In the rows, 128 means zero.
Each path below is one point turned by a fixed rotation once a step. After each direction that follows a path, write how fast that rotation turns it, in degrees each step (0 if it stays still).
Each turn is a multiple of 5 degrees from 10 to 175, or 0.
Each row of a path follows its step; steps can be skipped.

step 4: [122 124 118 126 131 116 130 123 121 130 124 122 134 122 127 115 139 124
 128 132 122 143 123 124 126 119 128 128 123 126 131 131 124 125 126 118
 124 126 115 126 118 135 121 132 129]
step 6: [123 140 119 128 137 133 117 127 125 132 130 118 110 125 131 136 132 129
 130 126 127 142 130 128 121 129 120 122 128 131 137 129 120 128 126 124
 126 131 130 129 128 137 125 119 131]
step 11: [124 133 124 117 125 128 121 111 119 132 131 126 127 127 128 134 124 124
 121 123 134 121 129 135 124 139 119 136 127 127 126 122 121 130 125 120
 136 122 122 133 118 138 120 128 126]
step 12: [128 127 119 126 126 122 138 122 124 132 131 115 125 121 122 129 118 126
 134 132 128 127 117 125 129 138 126 134 133 130 124 119 122 125 134 120
 133 124 120 127 131 147 126 131 131]
step 13: [128 130 118 129 137 113 128 122 132 136 123 123 129 116 122 119 122 117
 132 134 127 129 129 130 134 123 127 127 127 133 136 128 131 132 126 121
 131 128 116 129 120 141 137 133 127]
step 15: [128 146 117 127 134 125 127 131 132 125 135 120 127 126 128 133 129 141
 129 121 127 140 132 133 127 132 126 131 128 129 140 133 121 118 128 120
 120 128 124 133 127 132 139 126 129]
step 21: [123 123 126 125 135 122 121 127 126 124 131 123 122 124 125 122 120 122
 132 125 128 137 111 130 127 140 115 121 124 130 136 125 125 124 138 123
 130 122 122 128 132 138 118 129 133]
step 23: [133 136 124 125 142 128 125 127 126 125 115 119 123 128 122 138 126 125
 125 133 129 127 140 127 132 135 122 131 124 124 137 140 135 126 129 121
 132 129 122 125 139 137 124 133 121]
step 27: [129 135 120 128 126 125 137 129 118 139 139 128 123 135 132 133 123 129
 121 138 130 129 117 130 125 130 128 132 126 129 134 130 121 142 133 123
 131 125 130 128 124 141 127 119 115]
step 28: [128 132 125 128 134 119 135 125 120 147 125 123 128 133 128 129 131 127
 132 129 138 134 131 124 127 131 125 134 130 133 134 121 136 134 129 119
 146 131 129 128 123 136 127 119 128]
Speeds:
[127 128 128 126 128 124 128 129 131 125 129 130 129 129 129 127 129 130
 126 124 129 133 127 130 127 128 126 131 127 126 129 129 127 127 128 130
 124 128 128 133 126 125 125 130 128]  70
[132 129 126 130 128 128 129 131 127 130 127 130 128 132 126 129 128 125
 127 127 128 124 125 127 129 129 126 128 129 124 126 128 129 126 130 127
 127 128 129 129 131 128 124 130 128]  160
[127 123 128 128 126 125 129 128 125 127 126 129 126 127 125 126 126 128
 128 131 128 127 127 126 127 126 127 128 129 126 130 129 125 130 132 130
 125 123 128 127 128 128 131 130 130]  80
[129 127 127 129 129 126 130 126 125 128 126 124 127 126 131 127 128 133
 132 127 128 130 128 130 127 128 127 128 128 127 125 129 128 126 129 125
 126 129 130 125 131 126 127 131 126]  130
[127 130 128 129 129 125 126 130 128 130 125 123 130 128 131 125 124 127
 127 129 124 129 127 126 127 130 126 127 129 128 126 125 129 130 129 130
 128 129 127 128 124 128 126 126 130]  45
[125 129 126 131 127 125 127 129 129 133 127 129 131 125 129 133 127 128
 131 125 129 124 127 130 127 128 131 132 127 129 127 128 126 128 129 129
 128 128 129 130 127 130 130 129 129]  20

step 1: [135 125 131 124 112 131 121 129 119 132 121 130 131 126 127 139 128 127
 130 135 119 131 130 122 133 119 133 111 132 139 132 130 121 123 127 133
 129 130 140 124 131 121 120 129 126]
step 3: [122 139 123 137 124 125 121 116 122 117 128 123 132 141 135 130 129 119
 128 126 130 121 121 127 137 125 130 125 135 130 134 125 118 123 125 132
 131 125 132 131 136 134 142 128 120]
step 4: [135 136 124 133 124 128 131 126 128 128 138 123 123 132 135 136 129 136
 139 114 117 118 132 127 139 125 130 127 143 127 123 131 121 124 127 130
 131 128 130 128 137 140 122 130 125]
step 6: [139 125 128 130 132 140 125 135 121 113 119 137 131 127 131 131 124 120
 132 133 127 132 136 129 128 115 139 123 139 130 130 136 126 120 123 135
 131 132 135 128 132 127 129 120 131]
step 9: [139 130 124 120 125 135 133 128 126 124 123 128 125 124 130 127 134 140
 138 124 131 119 128 136 136 128 128 121 140 142 122 133 122 121 131 128
 127 123 123 131 134 127 132 140 115]
step 15: [125 135 130 128 114 128 125 117 120 122 118 118 127 133 130 135 131 133
 138 128 126 121 128 133 125 121 133 117 131 125 138 123 121 115 124 126
 129 132 137 135 120 137 129 125 128]
step 16: [128 129 126 126 115 121 130 119 125 126 137 119 131 128 135 137 124 133
 129 132 119 123 135 126 131 130 130 133 135 126 128 129 116 126 121 145
 135 117 133 127 129 140 137 121 130]
step 18: [126 135 127 135 127 133 133 137 118 128 132 137 130 134 129 138 129 133
 136 132 118 122 133 124 121 115 137 127 140 133 125 128 132 120 134 127
 133 135 133 124 143 122 131 124 124]
step 19: [127 124 117 135 133 129 135 129 119 120 127 124 123 127 122 133 125 124
 135 127 136 140 127 125 138 122 133 122 136 127 133 123 120 123 135 132
 139 129 140 124 140 126 136 121 135]
step 26: [128 139 136 125 122 130 129 133 128 126 125 126 129 129 128 120 136 131
 132 134 130 137 133 128 122 119 137 112 133 143 128 130 128 123 124 137
 132 118 135 140 125 121 126 129 121]
Speeds:
[125 128 128 130 123 126 128 124 126 133 128 128 127 129 127 129 126 129
 128 130 129 127 126 128 125 126 128 128 126 127 127 133 126 129 127 128
 128 126 131 131 127 126 126 129 127]  25
[127 126 126 129 131 129 129 126 125 125 127 128 129 128 130 131 128 128
 128 130 132 126 128 125 126 129 126 127 126 127 131 129 126 127 127 127
 132 131 128 128 124 130 129 126 131]  85
[129 124 127 128 129 130 129 128 125 127 133 124 126 129 132 127 129 126
 126 130 127 127 126 128 126 126 125 129 129 126 127 126 131 127 128 130
 129 128 128 130 129 129 127 130 124]  55
[125 128 127 128 129 129 129 131 128 128 126 127 133 127 127 129 128 129
 127 129 130 128 130 133 125 128 128 129 131 127 125 129 128 127 133 131
 130 126 130 128 127 131 128 128 128]  35
[127 126 127 120 125 126 125 129 128 129 128 127 128 125 128 129 128 128
 126 128 132 129 126 128 130 127 128 126 127 128 129 128 132 124 127 128
 125 129 131 128 126 129 130 128 127]  55
[131 126 128 127 127 130 127 127 131 127 127 126 126 127 127 129 126 127
 131 127 129 130 126 131 131 129 126 129 127 130 129 132 128 130 129 128
 132 131 129 125 130 131 124 130 127]  140

step 0: [128 130 115 113 138 122 129 123 133 121 124 129 129 128 129 128 127 125
 134 116 132 138 113 138 125 132 127 124 134 119 129 128 123 125 127 119
 121 132 124 124 142 130 122 130 139]
step 3: [123 136 131 116 136 126 126 117 135 129 124 127 130 118 126 124 124 130
 135 123 128 129 123 120 129 122 128 135 125 121 140 110 133 132 130 130
 116 119 124 129 134 129 118 122 132]
step 5: [124 121 126 112 123 125 144 129 122 134 124 130 126 121 136 129 126 126
 127 134 123 124 132 138 132 134 130 138 118 128 121 140 131 134 132 123
 136 127 129 123 133 125 117 116 129]
step 8: [117 121 130 124 125 128 140 121 126 128 130 141 134 132 124 123 122 135
 125 136 129 125 132 113 127 137 133 137 130 131 136 137 119 134 127 122
 125 131 123 115 138 124 126 122 128]
step 9: [121 130 119 117 126 143 121 120 128 124 128 126 122 130 138 134 121 127
 131 118 127 127 133 120 114 123 136 132 134 123 128 132 134 123 133 124
 129 128 130 131 132 134 126 128 146]
step 14: [130 124 132 119 123 134 139 123 126 129 117 121 129 135 130 125 128 132
 125 130 129 129 130 123 129 123 132 135 132 126 140 136 127 130 147 137
 142 123 134 128 124 126 133 115 118]
step 15: [120 127 129 124 137 138 135 115 124 129 137 132 138 119 132 134 117 128
 123 127 122 126 124 119 126 123 137 125 119 135 134 130 132 124 118 127
 127 123 120 138 130 122 121 117 128]
step 20: [124 121 127 130 140 132 129 122 136 116 123 134 126 123 123 115 121 130
 130 127 135 138 117 131 126 128 132 128 131 130 142 138 122 131 130 117
 125 126 136 118 129 129 136 119 125]
step 24: [140 134 117 127 134 124 138 124 118 130 130 131 134 126 128 131 122 127
 126 131 127 122 123 123 119 127 127 129 141 141 128 139 120 119 129 131
 130 136 130 132 133 115 118 124 118]
step 27: [133 122 119 120 134 120 139 123 124 128 134 126 139 128 133 132 111 130
 129 124 136 136 123 123 121 121 137 127 134 126 135 131 136 124 121 131
 132 124 142 128 128 131 136 125 124]
Speeds:
[127 126 128 132 129 125 128 127 125 127 129 128 131 128 128 130 129 129
 131 129 132 129 124 126 129 128 129 125 127 127 131 125 129 127 126 129
 125 126 126 129 131 127 128 125 125]  90
[130 131 131 125 128 128 129 125 128 129 126 129 129 125 128 125 130 128
 127 127 133 127 130 129 129 127 126 129 126 128 127 129 129 124 130 128
 127 127 128 133 129 126 128 130 125]  35
[129 129 126 131 124 129 126 129 127 128 127 126 126 130 129 131 129 127
 130 126 130 126 129 124 126 126 127 129 133 128 127 129 128 126 133 131
 130 130 128 130 127 127 128 127 127]  145
[126 130 129 131 128 127 128 128 125 128 131 129 126 129 126 127 130 128
 131 131 127 128 127 130 130 128 128 129 126 126 129 131 130 130 132 125
 130 126 126 126 126 124 132 131 128]  120
[127 130 127 125 131 131 127 126 129 126 129 126 126 128 129 128 129 126
 131 127 130 126 128 129 133 127 129 128 130 128 134 129 126 129 127 129
 128 132 126 129 125 128 127 127 130]  125
[126 129 130 130 128 127 127 125 128 128 130 128 127 129 127 126 132 125
 127 125 128 132 129 130 127 132 125 126 128 129 130 127 129 131 129 129
 130 131 131 128 129 131 128 126 125]  115
[127 127 130 129 133 128 128 128 133 129 130 126 133 128 127 129 130 127
 130 129 126 129 129 128 129 125 129 129 131 133 127 129 132 127 130 128
 126 127 129 128 127 127 127 128 126]  85
[125 127 128 127 131 125 130 128 128 128 129 125 122 127 129 129 130 131
 127 130 129 129 126 130 127 128 129 130 131 130 128 128 128 125 128 127
 130 127 128 131 129 131 131 128 130]  160

step 0: [134 139 135 126 122 136 128 124 122 122 120 130 132 130 122 130 129 131
 121 131 129 133 122 138 136 130 128 128 129 124 130 126 135 130 131 131
 116 126 125 135 124 130 145 119 132]
step 1: [132 137 144 134 125 138 129 122 126 130 125 128 123 142 115 126 122 141
 128 120 132 126 128 130 127 128 128 128 126 128 126 132 135 134 125 125
 134 127 123 129 124 134 130 124 123]
step 5: [123 127 135 138 120 136 137 122 121 125 125 129 129 132 137 130 133 140
 119 126 137 129 124 127 129 131 137 136 132 116 128 127 131 125 130 133
 122 117 130 126 131 125 134 131 133]
step 7: [133 137 139 131 125 132 135 124 128 131 121 131 125 135 120 130 119 131
 133 131 126 122 127 132 124 131 133 135 126 118 130 120 123 126 120 144
 125 127 126 136 131 129 139 124 124]
step 9: [127 131 138 138 120 138 132 130 124 130 126 128 134 129 124 124 127 132
 130 120 121 130 135 127 125 129 135 123 121 125 135 128 145 130 125 132
 126 132 123 129 134 143 126 117 129]
step 11: [141 128 135 134 121 135 129 124 125 130 129 123 119 130 133 128 133 140
 126 131 128 133 136 124 135 136 126 133 134 129 126 126 133 132 128 127
 116 121 119 127 127 138 140 129 133]
step 12: [124 127 139 135 128 137 129 134 119 133 130 126 129 142 130 122 128 138
 127 125 123 133 131 138 124 124 133 129 122 119 135 121 134 126 129 125
 122 120 124 133 128 135 134 119 129]
step 13: [127 126 144 134 127 123 128 127 127 129 112 133 122 132 130 134 126 139
 128 123 129 130 119 132 134 131 135 131 132 121 125 121 133 126 121 125
 129 119 134 127 130 137 134 128 124]
step 17: [134 126 131 135 124 139 133 121 130 129 121 125 124 129 130 132 134 133
 137 132 118 130 129 134 127 134 135 130 129 116 139 128 141 130 131 137
 119 128 123 130 134 128 124 132 133]
step 25: [133 124 129 132 126 135 127 130 128 122 125 129 129 134 128 127 125 134
 128 125 128 128 112 136 128 136 134 131 132 122 131 121 147 123 129 132
 117 126 127 126 127 124 137 141 124]
Speeds:
[127 130 128 130 127 128 132 126 124 130 130 129 129 126 125 127 127 129
 126 124 131 126 126 127 130 127 125 130 129 128 126 132 127 128 128 130
 130 130 126 130 127 126 131 125 129]  10
[128 128 127 125 130 132 130 127 129 130 127 127 130 126 128 130 128 128
 127 128 128 125 126 125 125 128 132 128 129 127 129 127 127 127 128 133
 128 130 129 124 132 125 128 129 129]  35
[128 128 130 126 131 128 127 125 125 128 129 128 126 127 128 128 129 128
 127 128 130 127 126 133 129 125 130 128 128 131 129 123 128 126 129 131
 131 126 128 128 124 128 131 129 129]  55

step 0: [124 134 126 123 122 137 124 132 131 143 128 138 134 130 122 120 130 127
 126 122 126 134 122 129 143 115 127 138 130 121 127 132 121 123 132 137
 135 122 130 126 137 121 145 133 126]
step 2: [128 135 135 113 134 131 136 130 123 134 121 143 139 138 139 137 130 136
 125 136 127 124 129 120 127 125 119 132 126 114 130 131 128 125 126 137
 133 124 123 125 136 126 132 137 122]
step 3: [125 139 133 120 130 130 134 133 130 133 122 127 140 126 137 137 123 132
 132 132 122 125 118 119 122 120 119 138 119 116 135 129 126 131 119 130
 124 133 120 125 135 140 129 123 137]
step 11: [129 130 128 116 128 130 142 127 127 134 128 130 127 130 124 126 118 137
 127 132 131 126 125 133 143 128 130 131 133 121 142 127 127 131 141 140
 121 136 122 120 132 129 142 117 124]
step 13: [125 145 123 125 134 130 129 123 130 144 127 134 137 136 136 126 122 123
 130 124 124 129 124 135 136 117 119 130 123 131 130 132 132 129 125 134
 119 133 124 111 134 128 136 130 130]
step 17: [129 130 120 123 135 124 142 129 135 129 123 133 123 129 130 122 125 125
 123 122 122 132 121 119 128 129 132 136 131 122 143 125 116 125 136 126
 143 127 130 117 116 136 121 135 137]
step 20: [128 130 121 113 125 130 126 132 123 133 125 139 135 129 126 132 135 126
 132 121 130 135 125 132 139 122 121 139 127 111 135 132 125 125 132 132
 130 129 128 135 128 118 139 141 115]
step 21: [125 128 142 122 124 138 126 136 125 128 124 140 136 127 127 134 121 124
 128 131 128 133 121 127 132 121 127 136 122 110 143 129 126 117 124 137
 125 133 128 128 133 132 138 124 120]
step 22: [112 129 136 122 128 139 137 132 124 137 116 134 137 138 131 130 124 130
 122 131 125 130 123 119 121 131 121 139 131 119 131 128 119 129 133 138
 131 126 128 121 136 135 135 133 123]
step 24: [129 137 130 122 135 123 149 130 132 135 120 129 123 134 132 137 126 135
 118 126 116 118 125 122 136 123 122 127 131 133 135 128 128 134 126 133
 125 138 116 130 133 137 133 130 126]
Speeds:
[125 127 128 130 127 130 127 130 128 131 128 130 124 128 128 127 124 127
 126 125 128 132 129 126 127 125 128 128 131 132 123 127 128 127 129 128
 127 128 129 128 131 128 127 129 131]  80
[129 131 125 129 130 130 125 126 127 127 128 124 129 125 128 127 126 129
 132 127 131 131 128 130 128 125 125 130 130 126 129 127 129 128 128 127
 124 130 128 129 130 128 129 126 130]  145
[126 127 125 131 125 132 129 130 128 128 129 130 130 133 128 130 131 129
 128 132 129 130 127 128 129 128 128 127 130 125 128 131 128 129 129 131
 127 132 126 129 129 127 129 126 130]  35
[129 128 129 128 130 125 128 127 127 126 128 128 130 129 131 126 131 127
 129 128 129 132 128 128 126 125 128 130 127 128 128 129 129 129 131 132
 128 122 124 129 127 124 127 132 128]  140
[128 129 126 125 128 123 125 132 128 128 127 127 128 130 128 129 129 125
 125 129 128 127 126 131 127 127 127 129 126 130 125 129 130 131 126 126
 128 131 126 131 129 130 128 130 131]  70
[127 125 126 126 128 128 129 125 128 127 133 127 129 129 128 124 124 129
 127 130 127 128 129 131 125 126 127 125 126 132 129 129 129 129 130 130
 128 132 127 127 128 128 129 128 125]  20

step 4: [133 138 132 137 124 132 136 117 129 130 139 126 130 137 121 143 128 130
 140 126 128 128 131 121 121 120 120 116 132 125 125 132 128 119 134 131
 135 126 143 130 121 126 131 134 125]
step 7: [122 120 125 126 131 125 124 124 123 134 129 133 123 136 121 108 119 124
 111 118 129 132 133 124 122 123 121 115 128 123 125 134 129 127 121 124
 120 136 130 122 126 124 135 127 132]
step 10: [121 124 120 137 127 126 128 136 126 123 122 137 124 125 129 137 136 117
 132 128 123 119 129 122 123 133 137 116 135 143 136 132 129 116 124 126
 121 132 132 137 125 134 122 133 122]
step 12: [128 119 124 136 124 134 119 123 127 133 137 126 131 131 133 121 126 133
 117 141 121 132 137 122 133 125 120 127 126 126 127 128 126 126 117 139
 127 131 119 127 140 117 131 141 126]
step 14: [139 136 127 125 139 126 126 133 122 121 139 122 120 134 124 132 125 124
 138 135 119 135 124 129 126 133 134 116 129 129 135 121 123 128 141 130
 120 128 131 136 118 116 121 127 125]
step 20: [128 127 123 132 126 129 130 122 124 122 135 129 127 132 127 135 119 133
 140 134 119 116 123 130 122 133 121 117 137 132 113 135 124 123 118 122
 130 124 137 121 125 140 121 129 123]
step 23: [125 131 127 133 143 116 126 132 136 127 128 131 134 134 121 119 137 131
 112 111 124 131 118 126 135 127 126 128 129 118 125 133 135 119 118 126
 125 127 128 122 128 125 126 130 132]
step 24: [146 129 132 129 135 127 127 123 123 128 141 119 137 121 126 131 130 125
 139 132 119 132 124 120 127 121 109 130 131 122 123 125 128 136 127 126
 128 124 120 126 124 124 123 124 139]
step 26: [124 128 116 122 122 134 130 134 126 119 118 130 122 124 130 127 138 116
 131 130 129 130 125 134 126 139 135 129 148 127 131 130 123 126 131 118
 122 123 121 128 115 135 131 127 132]
step 27: [130 120 116 135 123 122 127 123 129 129 127 135 125 139 133 127 129 135
 125 119 135 135 127 127 138 133 117 131 121 123 134 124 121 120 134 115
 133 137 132 132 121 121 141 117 127]
Speeds:
[129 128 127 130 126 128 128 130 129 128 128 133 125 126 126 127 126 128
 128 129 133 131 129 128 129 129 129 131 129 127 123 127 129 127 127 133
 128 127 127 130 128 128 123 128 129]  110
[125 126 127 128 126 124 130 128 127 130 124 130 128 127 133 128 126 129
 126 132 128 130 128 128 131 129 127 126 128 125 130 131 128 129 128 130
 128 127 127 129 126 129 132 127 127]  70
[127 127 129 125 132 128 125 127 131 126 132 128 126 128 125 127 127 129
 130 132 130 129 127 126 126 130 129 127 129 129 127 132 129 132 128 130
 129 127 127 127 125 129 130 125 127]  65
[125 130 129 130 128 129 127 128 127 129 132 130 127 127 133 132 128 127
 127 126 130 128 129 127 129 133 129 127 129 128 128 128 131 127 131 125
 131 127 131 127 130 127 127 125 128]  60
[135 129 129 130 130 128 131 125 131 128 130 132 127 128 130 129 129 129
 126 128 128 127 130 129 127 129 127 127 130 126 127 128 127 130 124 127
 128 131 128 127 130 129 131 127 127]  90
[126 127 131 126 129 131 129 129 130 127 125 129 127 130 127 126 131 123
 126 128 126 126 124 126 129 130 127 129 128 126 128 130 130 127 126 127
 128 128 128 128 131 132 125 129 124]  140
